In the rows, 128 means zero.
Each path below is one point turned by a fixed rotation once a step. After each direction that follows a path, write how fast that rotation turns it, in degrees per step (0 if it stays still).
Each turn is a multiple of 5 degrees from 10 to 175, or 0.
Each row of a path follows its step; steps can be skipped.

step 0: [113 125 128 128 132 133 133 134 120 136 141 138 132 124 133 140 130 123
 131 120 129 123 129 125 126 130 123 122 130 121 118]
step 1: [113 131 126 117 124 125 126 128 120 133 141 137 119 125 125 137 132 120
 142 130 131 131 127 123 130 128 121 133 131 124 121]
step 2: [121 131 127 116 129 119 123 134 114 142 126 133 123 126 125 128 128 127
 142 125 119 123 120 125 130 126 118 128 135 131 122]
step 4: [120 137 125 128 138 127 125 123 133 137 138 126 115 125 125 135 133 116
 139 138 125 124 128 130 130 127 121 117 132 127 125]
step 5: [123 127 126 136 135 128 127 130 116 143 123 127 123 119 125 130 136 119
 134 138 122 123 127 123 125 133 121 121 139 126 122]
step 6: [124 130 135 128 133 136 130 128 116 137 133 132 125 116 129 139 132 124
 125 125 133 120 125 124 123 131 127 120 140 126 113]
step 7: [113 138 130 122 134 126 134 124 122 127 139 129 117 122 123 133 135 124
 134 125 134 121 129 128 122 131 122 134 136 128 116]
step 8: [118 128 136 119 135 119 128 128 118 138 128 133 118 127 125 128 136 129
 134 128 117 120 133 122 123 136 118 136 135 131 124]
step 9: [127 136 145 118 136 130 123 130 125 144 135 132 120 126 133 137 125 134
 129 127 122 123 128 124 127 134 121 127 136 130 127]
step 10: [115 142 135 130 140 134 127 131 132 137 137 123 120 124 132 134 127 126
 136 133 126 122 127 134 129 127 116 129 135 129 131]
step 11: [115 121 138 135 136 133 128 127 123 140 127 128 124 125 134 129 134 117
 138 137 123 121 132 127 126 125 119 131 138 130 132]
Speeds:
[126 125 126 126 129 126 128 126 131 129 126 128 126 131 128 129 131 126
 124 132 128 129 126 126 125 124 123 132 126 124 128] : 110
[132 128 133 124 126 131 126 124 130 128 133 130 127 128 130 132 127 126
 125 129 131 131 129 126 128 128 131 126 127 127 127] : 125
[130 129 126 128 133 128 128 124 127 127 126 127 127 124 124 126 132 127
 125 130 129 126 127 127 128 130 134 126 128 127 124] : 40
[133 130 128 129 129 128 129 131 126 130 126 128 130 132 130 130 125 131
 125 128 128 128 121 125 128 128 127 128 131 128 125] : 110

step 0: [131 119 117 126 126 135 124 113 127 134 134 125 132 136 126 120 128 131
 134 128 130 137 141 120 125 128 126 124 129 126 119]
step 1: [136 133 117 127 122 138 130 120 119 141 126 130 132 131 123 128 132 122
 133 130 129 133 115 129 133 131 120 126 133 125 119]
step 2: [121 122 124 125 122 132 138 120 131 130 115 121 131 128 121 129 144 133
 130 136 120 132 124 124 126 134 132 129 135 129 120]
step 3: [124 125 122 128 126 135 124 123 118 123 129 125 122 127 130 117 131 126
 131 130 116 148 127 127 127 125 135 130 128 135 118]
step 4: [142 124 121 133 130 130 134 118 118 130 129 132 118 125 126 129 135 119
 130 127 121 132 128 124 126 141 135 120 129 127 127]
step 5: [133 122 121 118 124 129 136 116 130 128 127 117 125 131 122 127 131 124
 140 129 123 130 139 114 129 124 126 119 129 126 125]
step 6: [127 128 125 121 118 140 131 125 117 142 133 124 128 127 133 126 132 116
 129 131 120 135 123 124 123 124 119 131 129 123 124]
step 7: [127 124 124 130 122 126 127 127 119 140 115 127 130 121 131 129 148 127
 128 136 124 129 133 120 128 133 137 128 132 126 124]
step 8: [134 127 118 119 134 132 127 124 126 127 120 128 127 123 140 122 128 130
 136 132 116 137 131 120 132 123 135 130 128 133 115]
step 9: [137 122 123 128 132 138 141 124 117 137 135 132 120 137 138 132 129 129
 130 131 118 133 128 126 128 136 132 127 129 126 127]
step 10: [132 130 125 123 126 127 134 116 122 139 125 118 121 134 124 137 136 129
 135 135 131 138 141 125 136 124 129 124 128 129 126]
Speeds:
[127 124 128 133 127 128 129 129 130 126 129 125 130 131 127 128 134 131
 128 129 129 125 132 125 129 127 131 125 128 127 129] : 145
[124 131 130 131 132 128 127 131 129 129 127 126 127 123 129 124 130 128
 129 128 130 131 126 126 125 130 133 130 126 128 125] : 80
[123 128 123 132 125 127 130 131 123 128 133 132 128 129 129 130 124 127
 129 129 128 127 127 128 128 128 129 127 127 126 125] : 130

step 1: [118 119 125 131 122 140 138 137 138 137 132 134 128 128 122 133 137 118
 130 128 126 128 131 127 128 134 131 117 122 127 126]
step 2: [139 126 131 131 122 128 132 116 117 112 133 138 136 129 126 134 136 132
 135 121 126 123 125 122 126 123 122 131 128 126 131]
step 3: [125 129 123 129 138 139 138 131 127 138 124 127 128 122 124 127 131 139
 119 135 120 126 133 120 123 129 138 135 130 119 126]
step 4: [120 111 120 138 121 126 134 124 136 126 136 131 135 129 132 131 139 127
 130 125 133 128 131 127 138 129 125 122 132 137 125]
step 5: [134 125 122 123 124 135 129 118 118 117 117 127 123 133 129 126 131 125
 132 128 118 127 133 120 122 123 127 136 136 117 135]
step 6: [114 121 125 132 125 135 130 139 130 139 132 138 132 118 127 126 127 137
 131 131 132 131 137 127 118 139 130 131 126 125 126]
step 7: [125 116 125 119 131 131 130 118 121 117 133 133 135 132 128 128 134 132
 137 120 129 119 129 127 141 120 129 120 129 133 133]
step 8: [136 125 124 132 132 140 127 120 131 138 126 124 129 133 130 130 125 131
 133 134 117 128 132 126 116 134 136 137 131 118 135]
step 9: [125 118 127 123 126 131 138 131 128 132 132 142 128 131 126 129 138 132
 129 132 139 130 135 129 127 139 122 124 129 139 117]
step 10: [132 123 131 125 130 129 129 120 127 124 120 139 126 125 128 135 135 122
 140 123 123 122 126 120 132 115 137 126 129 116 137]
step 11: [130 122 124 135 129 132 128 128 124 136 135 129 138 132 124 132 130 141
 119 130 133 140 134 129 117 133 133 137 127 118 126]
Speeds:
[129 127 127 120 127 130 131 129 124 125 127 126 127 133 126 127 129 130
 123 128 129 128 129 129 130 126 128 129 127 128 126] : 160
[132 128 129 127 132 127 130 130 124 127 122 125 128 124 130 129 131 127
 128 126 127 127 129 128 128 130 130 128 130 131 134] : 145
[132 129 135 126 131 128 128 127 130 131 129 130 128 133 127 129 130 129
 132 130 129 129 130 128 128 130 129 124 124 127 129] : 40
[125 129 131 128 127 131 128 129 124 130 128 129 128 129 134 130 128 128
 125 135 125 131 127 130 126 126 131 128 128 127 130] : 140

step 0: [129 122 125 136 126 131 132 117 132 124 133 125 130 129 118 126 122 143
 136 137 134 119 133 136 127 120 125 131 122 126 137]
step 1: [129 125 133 124 122 133 130 112 124 127 130 128 141 134 130 127 133 130
 118 133 137 120 126 125 130 123 131 142 129 118 132]
step 2: [114 139 137 117 129 134 130 123 121 125 125 124 126 137 128 127 134 122
 122 134 135 132 126 133 124 125 140 125 119 123 133]
step 3: [124 139 123 118 137 137 133 126 121 129 132 128 124 121 129 128 127 135
 135 118 134 132 133 129 134 118 125 121 119 121 137]
step 4: [131 130 124 134 124 142 125 127 117 129 124 126 134 126 136 124 122 142
 132 121 124 131 117 127 132 121 131 128 135 129 143]
step 5: [126 120 129 131 124 137 117 128 121 129 128 119 127 137 127 133 138 135
 124 114 124 129 122 135 119 134 130 137 123 127 134]
step 6: [128 127 128 119 125 134 130 138 125 130 129 119 137 130 119 141 138 123
 131 121 134 133 131 122 133 128 129 134 116 139 131]
step 7: [130 128 118 121 125 130 129 122 125 132 124 128 126 127 120 141 122 126
 124 136 123 141 129 124 134 128 120 124 127 138 143]
step 8: [132 122 113 119 130 130 137 127 124 126 128 125 124 135 123 128 128 128
 117 120 123 125 127 131 134 136 125 127 146 126 137]
step 10: [132 119 111 126 131 127 121 136 132 130 131 123 125 119 135 131 129 118
 124 130 125 135 133 121 119 120 134 128 118 125 131]
step 11: [147 124 121 132 131 133 132 136 136 126 133 129 129 131 125 131 137 124
 135 139 120 126 125 126 128 127 130 117 130 124 138]
Speeds:
[129 125 131 130 130 131 128 126 133 126 129 129 128 132 133 129 126 127
 125 126 129 127 124 129 131 131 127 129 130 127 132] : 100
[130 133 125 125 128 127 125 127 133 127 129 128 127 127 129 128 126 128
 133 130 126 129 131 129 132 127 126 125 126 129 133] : 95
